Rows swapped in pairs by one turn or mirror: which row each one swaps with
zagiz: [-19   6  15   7  -8   0 -21   7  -4  10 -11 -19   0 -26  -4  -6]
tuzi: [  1  -1   2  -4   8  14  13  -4 -15 -27  -3  23  -2   4  17   0]
mak: [-18   5   6  14  -9  -4 -16   9  -8  16 -12 -21  -1 -19  -6  -8]
nibog: [ -6   5  13   2  -4   4 -28  14 -13  -3   1 -19   5 -22   4  -7]
Mag: [  3   2  14  -5  -1  11 -22  11 -20 -20   7  -7   8 -14  14  -3]
tufak: [-17   5   1  16   2   0 -16   4  -6  12 -15 -22  -1 -23 -10 -10]
gef: [-13  -1   4   4   4  10  26 -14  -2 -11 -22  23 -10   1   4   2]
vinu: [-13  -1  -9  13  13   8  24 -14  -4  -6 -25  14 -10   1  -3  -4]
toki: [  6  -2   9  -6   5  16   1   1 -19 -31   2  14   3  -1  17   1]
viro: [-13  -2  -4  11   3   5  28 -10  -6  -5 -22  19 -11   7   1  -1]
Padib: [ -3   5  12  -1  -3   5 -27  14 -17  -8   7 -13   7 -20  10  -6]
dimum: [-23   1  10  12  -8  -7  -6   4   8  21  -8 -13   5 -18   0 -11]
sabo: [-19  -5   3   9   1   0  28 -11   9   5 -16  17  -2   1   6  -5]
Takub: [ -1  -2   2  -2   8  14  18  -6 -11 -25 -10  24  -5   6  12   1]

Padib is swapped with tuzi
Takub is swapped with nibog
vinu is swapped with tufak

Rows swapped in pairs by one turn or mirror: which row each one swaps with
Terab: [ 18  31  -9   7   4  -2 -13  31   5  15 -22 -17 -10 -11 -19   2   6   8
   7  14 -34 -27  -3 -18 -11  -3   8 -20   6   5  -1   2 -11 -15 -26]
rul: [ -1  41 -19  -1   1   9 -16  34  -4  19 -24 -16 -12 -10 -21   1   0  10
   3  14 -21 -26 -12 -13  -8  -8  14 -16   6  10 -10   2 -14 -17 -24]
mevak: [  2  25  14  23  28  19  -7  23  11  -1 -14  14  -1 -11 -18 -19  25   5
  18 -17 -26  26 -19  -7 -12   2  -4   8   3 -23  -3  24  -4  -1  -4]
zuta: [  5  27 -18   0  -7  10 -18  24  34  16 -27 -10 -14 -12 -27   6   5   6
  -3   5  -9 -12 -17 -10  -3 -12  16 -13   8  17 -17   0 -22 -15 -18]
robev: [  5  36  17 -28  17  17   6  16   8  -7 -24 -20 -16   5 -35 -19  -1  -3
  15  -3 -17   5  -3  -8   4 -13  22 -10 -14  16  17  14  -1 -23 -12]
depe: [ -5  48 -16  -6  -6   1 -11  39   7  20 -21 -12 -20 -17 -19   6  12  20
  16   8 -19  -8 -11 -12 -24 -13   7 -16   5  -3  -3  17  -5 -15 -34]
zur: [-21  16  16   0   2   3  -4  21  25 -15 -17  11 -11 -19 -45 -21  16  15
   1  -7  19  17  -6 -15   6 -19   2 -10 -15  12  -7  15   6 -18 -12]
noga: [ -1  21   3  18  20  16 -17  29  10   9  -9  15  -8 -12  -8 -23  18  11
  11 -13 -29  18 -25  -4 -13   9 -14  -7   2 -20  -9  24 -21   6 -11]
govu: [ 11  23  -9  16   6 -11 -19  24  -2  15 -28   1 -17 -18 -28   4  10   6
  10  19 -15 -10   5 -23   2 -11   3 -22  -7  12 -10   7  -6   5 -28]
Bubef: [  7  37 -13   9  -5   7 -29  20 -15   3 -31  -2  -5 -11 -27   2  21   2
  -1  20 -16 -17 -25  -8  -1  -4  14 -20  -7   9  -7  14 -11  -9 -18]
lerut: [ -6  26  10  -1  25  20 -13  31  -2  -1  -7   4  -1 -15  -3 -24   8  10
  11 -12 -45  15  -5  -8  -8   4   2   2  -1 -25  -5  22 -25  -5 -15]
Lefil: [ -2  22   3   8  28  15  -5  28  -1   8  -8   5  -5 -11 -20 -26  16  12
  18 -16 -40  15 -19  -3 -10   4 -10   9  -3 -27   2  26 -17  -1  -5]
Tup: [-19  22  14  11  -1   5 -11  24  27 -15  -7  17 -12 -12 -40 -21  21  26
   2  -7  14  16 -12 -10   2 -18  -5  -3  -8   6 -13  12   7 -12  -4]
bur: [ -5  22   1   8  -7   8 -20  20  45  -4 -16   6  -6 -11 -40  -8  25  19
   5  -7   4  10 -22 -14  -1 -22  18 -12  -1   6 -27  11  -1 -11  -7]
mep: [ 12  39  10 -13  27  20  11  15   5   2 -30 -19 -12  -2 -27  -9  -4 -12
  14  -4 -25   2   0  -6  -3  -5  16   6  -2  10  23  10  -7 -24 -10]
Nuri: [ 14  28  13  -3  -6   3 -12  32  12   3 -26 -24 -16  -3 -30   3   6  11
   4  16 -17 -26 -15 -18  -3 -11  17 -15   2   4  -2  -5   3  -2 -31]
zovuf: [  6  39  11 -23  17  14   6  21   9  -3 -24 -25  -7   2 -32 -17  -5  -4
  14   5 -21  -3   0  -8   2 -18  25  -9  -9  15  13  12   0 -30 -13]
matid: [  1  28 -15   4   5   2 -17  40  -2  19 -28  -8 -11 -20 -19   2   6   9
   0  11 -25 -20 -17 -24 -12  -3   9 -22   5  -3 -14   8 -20 -12 -28]
bod: [ -2  24  12  11  -7  -2 -18  13  16 -23 -20  16 -14 -12 -40 -11  25  14
 -12   9  10   7 -20  -4   7  -7  -5  -6 -16  15   4  13  -1  -8  -3]
bomob: [ -6  31  24 -26  23  19   3  20   5 -16 -13  -9  -7  -7 -21 -27  -3   5
  10 -11 -28  15  11  -7   5  -9  15   4 -13   0  14  17 -12 -21 -11]
fuba: [ -4  26   5  16  25  16 -22  30  -1   3  -5   5  -1  -8 -11 -22  21   6
  13 -18 -32  18 -21  13  -9   2  -3   4  -5 -17 -10  25 -21  -2  -1]
fubaf: [-24  34   4  -2  -8   4  -3  25  28  -2 -11   8 -20 -21 -33 -12  19  23
  12  -9  16  22  -3   0 -11 -21  -7  -4  -7   6   0  21   7 -16 -22]
mozur: [ 12  31  14 -29  17  15   8  26  18 -15 -23 -18 -16  -3 -30 -15  -2   1
  13  -1 -29  -1  -3 -17   1  -8  17   5  -5   2  20  14  -2 -27  -7]
nugev: [-15  10  12  21  -6  18 -18  18  18   2 -12   8  -5 -17 -29 -15  20   4
   4  -7  16  11 -15   5   8 -11  -7  -5  -5   3 -19   6   2   7 -26]
Tovob: [-13  13  13  18   2   8 -10  11  24 -11  -6  13  -1 -17 -38 -23  24  10
  10 -13  12  19   2  -2   6 -16  -3  -9 -13  10 -10  15  10 -14 -11]
duvid: [  8  38  19 -21  23   8   0  24   7 -12 -18 -23 -15   6 -30 -17   1   1
   9  -5 -28   1  -4   5   0 -11  18   5 -14  11  20  12  -9 -24   1]
toba: [ -1  15   7  17   4 -10 -14  15  12  -3 -19  13 -16 -18 -40  -9  19  10
  11   8   8  12   8 -18  11 -20  -1 -16 -17  16  -9  11   8   4 -19]
nef: [ -8  17  -5  10  19  30 -14  27   8   3 -10  12   0 -21 -10 -23  18  -2
  17 -18 -26  21 -19  -2  -5   4  -5   6   2 -23 -13  30 -15  -5 -11]
lam: [ -6  18   4  24  19  11 -14  31  18   5  -6  17  -1 -16  -9 -26  19  13
   7 -10 -23  21 -20   0 -11   1 -16  -2   3 -20 -13  22 -17   0  -8]
Vepo: [  1  31  11 -23  26  17  12  16  -1  -2 -18 -19 -12  -2 -39 -24   1  -1
  19 -10 -28   7  -1  -3   3  -9  11   7 -14   2  22  19  -5 -22  -5]

mozur is swapped with nef
Tovob is swapped with Terab
zuta is swapped with bur
matid is swapped with zur
fuba is swapped with duvid
Lefil is swapped with Vepo

Rows swapped in pairs by one turn or mirror: which row each one swaps with
lan: [ -6   7   2  -9  18  21  -2   5   2  23 -12 -17  -5  -6  -5 -12  14]
Nale: [  0  14 -18  23 -10  15   0  14   1  -3   0  -9 -13  24   1  -5  11]
fubo: [ -3   4  -7   8 -19  -7  -3  13   3   2   6  23   0 -18  12  14  -2]
san: [ -5  17  -3  14  -9   6  -9 -16  -6   9 -21  30  -7  -5  -5  -4 -10]
kura: [-14 -17  14 -10  -1   0  10 -13 -12   4 -10   5   5  -6   6   7 -10]
Ziv: [  2  11  12   5   2   5 -12  -3  -5  24 -21  19 -12  -1   7   8 -19]
komog: [  0  17  -3   2  21  10  -7  24  -3   1  17 -12  -5  -9   3   2  -5]
tuzas: [ -6  -2  -6   9 -25  -6   1   6   3   5  -2  30  -3  -9   9  13   1]
div: [ -1  19  -4   2  27  17  -6  18  -3   5  11 -16  -8  -1  -3  -5  -2]
ruz: [ -5  20 -14 -13  18  20   1   5   1   6  -6 -15  -1  -7  -7 -20   6]
Kas: [-3 19 -7  0 24 12 -8 22 -5  6 16 -7 -9 -8  5  4 -3]
Kub: [ -7 -10  23  -1  -3   9  15  -4  -7  -1 -15  16 -11   8  -8   6 -15]
Tov: [-13 -19   2   0 -23   6  11   2   4  11 -11  10  -5   2   5   6  20]
nifi: [ -8   9 -23  -1  -2  10   6  -3   0  -3  -5 -20  12  -7  -5 -19  15]
fim: [-15 -16   4  -9 -20   2  15  -2  -3  -2  -7  22  -3   2   8   9   0]
kod: [  4 -12   8   3  -8  -1  -7  -9   9  -7 -16  12  -6  15 -23   5  -8]
balo: [  2  22 -18   8  -4  18   8   3   8  -2 -16  -4  -3  -1 -21 -23  10]
nune: [ -6   4 -12   7 -18  -5  -2  14   1   4   8  26  -4 -14  13  16   2]
Nifid: [ -9  11  -3  20   9  21   1   2 -13 -12   4  -5 -14  25  -9  -7  -1]
zif: [  9   7  -7   4   5   7 -13  -5  13  -7 -15  -6  -4  12 -31 -10   0]

fim is swapped with ruz
kura is swapped with nifi
Nifid is swapped with san
fubo is swapped with komog

Rows swapped in pairs by one turn or mirror: which row each one swaps with
gudat: [-21  25 -32 -18  -4  18  14   1  15  17  29  32  15  -9   3  35  -5  10
  -8   5   8  -2  11   2  17 -12  -6 -20  -6  -9  -5  17  -8  21  12 -23
  10  11   3   9   3]
nof: [  1  18  -6 -19  -2  16   0   7  14  20  21  33  18  -2   5  33   4  -3
   5   0  15 -24   8  -5  26 -11 -10  -3   4 -16 -16  16 -13   6  23 -35
  -1  11 -22   2  10]
der: [-21   5   9  -7   1  23  17 -18  -5  -8  20   8   3  14  21  -1   6   5
  -6 -12 -28 -20  -7 -22   5   9   5  14  -9 -23  -3   1 -22  -3  -6 -17
  32 -12 -23  13  -1]
Fele: [-17   4   7 -10   3  28  20 -12  -2   0  21  11   7  15  20   4   1  -6
  -5 -22 -35 -10  -6 -23   8   4  -2  18  -1 -14  -6   1 -30   1   5 -14
  28 -20 -20   2   0]
pava: [-13  22   5  -6   0  37 -16   7  -3 -19  33   9  16  10  -5  15 -15  16
  17   0  -6  -7  16 -10  24  13   7  12 -32 -17  24  24  -6  16   5 -31
  22 -17 -27  14 -17]
suro: [-21  27 -24 -13  -6  14  17   7  23   7  33  32   6 -13   7  34  -2   8
  -4  10   9 -18  10   3  12  -8 -17  -6 -17 -10  -1   7  -6   5  24 -12
  -1  16   5  23  -4]
laz: [-32   9  -4   5   9  10  11  30  23 -11  28  19   1 -13   2  20   1 -18
   5   3 -24 -17   7 -11  14 -22   5   0 -17  -4 -19  11 -14  10   4  -3
  21   2 -18 -28 -11]
tedev: [-32  18   2  10   4  11  -3  37  24 -22  36  23   3 -24   8  21  -3 -13
  12  11 -18 -13  13 -19  13  -9   9   8 -18  -3 -10  16 -14  14   3  -3
  24  -4 -25 -16 -15]
sosos: [-15  23   7  -8   5  33 -15   8  -3 -25  32   9  16  10  -5  13 -15  11
  16   1  -9  -8  15 -12  24   6  12  11 -33 -12  23  21  -5  21   3 -27
  23 -19 -27   6 -24]
vafuv: [-20  17  17  -7   2  31 -15   8  -2 -28  34   8  10  12   2   8 -13  10
  13  -7 -15  -9  13 -15  17  13  16  16 -28 -17  21  18  -8  12   4 -27
  25 -19 -32   6 -21]
zem: [-33  11   0  13   3  11   2  38  25 -17  33  21   1 -21   6  20   0 -16
  11   7 -22 -16  10 -15  11 -12   5   6 -18  -7 -16  16 -15   8   1  -3
  22  -2 -25 -20  -9]
Lisub: [-34  19  -1   6   6   8  -4  36  29 -18  37  21   1 -22  -3  23  -7 -10
  10  12 -11 -14  15 -12  16 -11   6  -1 -22  -5  -7  21  -7  12   9  -8
  18   5 -25 -17 -15]
Tizo: [-13  27   8  -9  -4  35 -17   3  -3 -18  37  16  15   6   4  19 -16  20
  13   1  -2  -4  16 -14  20  23   9  15 -24 -19  24  21 -11  13  11 -29
  25 -14 -24  26 -13]
ris: [-14  34 -23 -10   2  19   8   4  22  17  33  25  11 -20  -6  35 -12   7
   2  14   8  -3  12 -11  23   1 -22  -8  -7  -5   0  24 -12  12  27 -16
  15   9  -8  19   4]
Mivun: [-24   5   0 -13 -13  26  16 -10  -5   0  27  28  11  11  37  12   4   5
 -11 -21 -22  -4  -1 -16   0   8  12  10   5 -20  -7  -1 -28   8  -3 -20
  26 -14 -11  14   4]
beno: [ -1   6  14 -18  -8  23   0  -1   0   9  20  30  16  13  26  18   8  -4
   3 -18  -4 -24   1 -16  15   2   1  16  10 -24 -16   5 -26  -3  13 -35
  10  -6 -31   5  10]
Tadi: [-20   4   4 -16  -8  26  23 -11  -2  -8  25  21   5  19  30   8   6   4
  -8 -21 -24 -21  -3  -9   0   3   0  19 -13 -20   1 -10 -21  -4   7 -14
  12 -11  -7  19  -8]
muvor: [-16  -7   1 -11  16  30  15   1   9  -1  28  29   1  15  41   9  11   4
   1  -7 -22 -11  -4  -8  -1   2   6   9   2 -16 -19  -5 -24  -1   6  -5
  25  -9  -6  -1   2]
zedu: [ -5  18 -21 -20  17  33   2   0  17  11  33  32   9   4  12  30  -4  23
   8  17  16  -3  11   6  17   4  -8 -11 -10 -13   0  15  -5  12  23 -17
  13   8   5  19   1]
lis: [-21  31 -24  -5   4  11  11   0  23  10  29  21   6 -21  -7  29  -3  10
  -1  24  10 -16   8  -9  20  -4 -14 -15 -15 -11  -3  22  -4   8  14 -14
  17  20  -8  17   3]

pava is swapped with zem
laz is swapped with Tizo
beno is swapped with nof
ris is swapped with Fele
tedev is swapped with sosos

Rows swapped in pairs by one turn or mirror: which row each one swaps with
fiku: [ 25  21  -5  -6   3 -15 -15 -10  -1  -2  20   0]
pem: [ 24 -12  11  17   3 -12   0  -6   3 -18  -3  24]
Pibet: [  9  -4 -15 -21   8 -10 -18  -4 -12 -13  13 -12]
Noved: [  0  -3   4  12  -8   0 -11  19   2  11  -8   0]
kufe: [ 23  -1  21  19 -10  -6   5  -7   2   0 -10   4]
losi: [  8  -9 -14 -20  14  -5  -5  -3 -11 -11  16 -16]
Sofe: [ 25  16   1   6  -8  -8 -10  -2   2  20   7  -2]
panul: [ -6   2   8  13  -9  -6 -10  -1   4  14  -9  14]
Vivik: [-9  1 10 15 -1 -3  1 -3  6  9 -3 19]
Tugo: [ 7 -7 12  4 -6 -1 17  1  3 17 -6  6]
Rifa: [-20  -1   1 -11  -1  -5 -13 -11  -6 -16   5   2]
doroz: [ 11  -1  -4 -23  13 -12   7 -12  -6 -20  18   3]
geve: [ 37 -24  -3   1   6  -7   1   2  -9 -17   1  -6]
Fula: [ 37 -28  -8   7   3   2  -5  -4  -4  -2   3   0]
von: [-15 -11   1  -5  -9   4  -7  -1  -7   3  -5 -12]
Ruti: [ 26 -14   0  13   6  -7  -9 -15   4 -15   7  27]
big: [ 31  -1   4  -8   6 -13  -2 -14  -9 -28  10 -10]
dop: [  3   5  -9 -12  11 -11 -21   6  -5 -25  14   1]

panul is swapped with Pibet
Vivik is swapped with losi
von is swapped with Rifa
Fula is swapped with Ruti

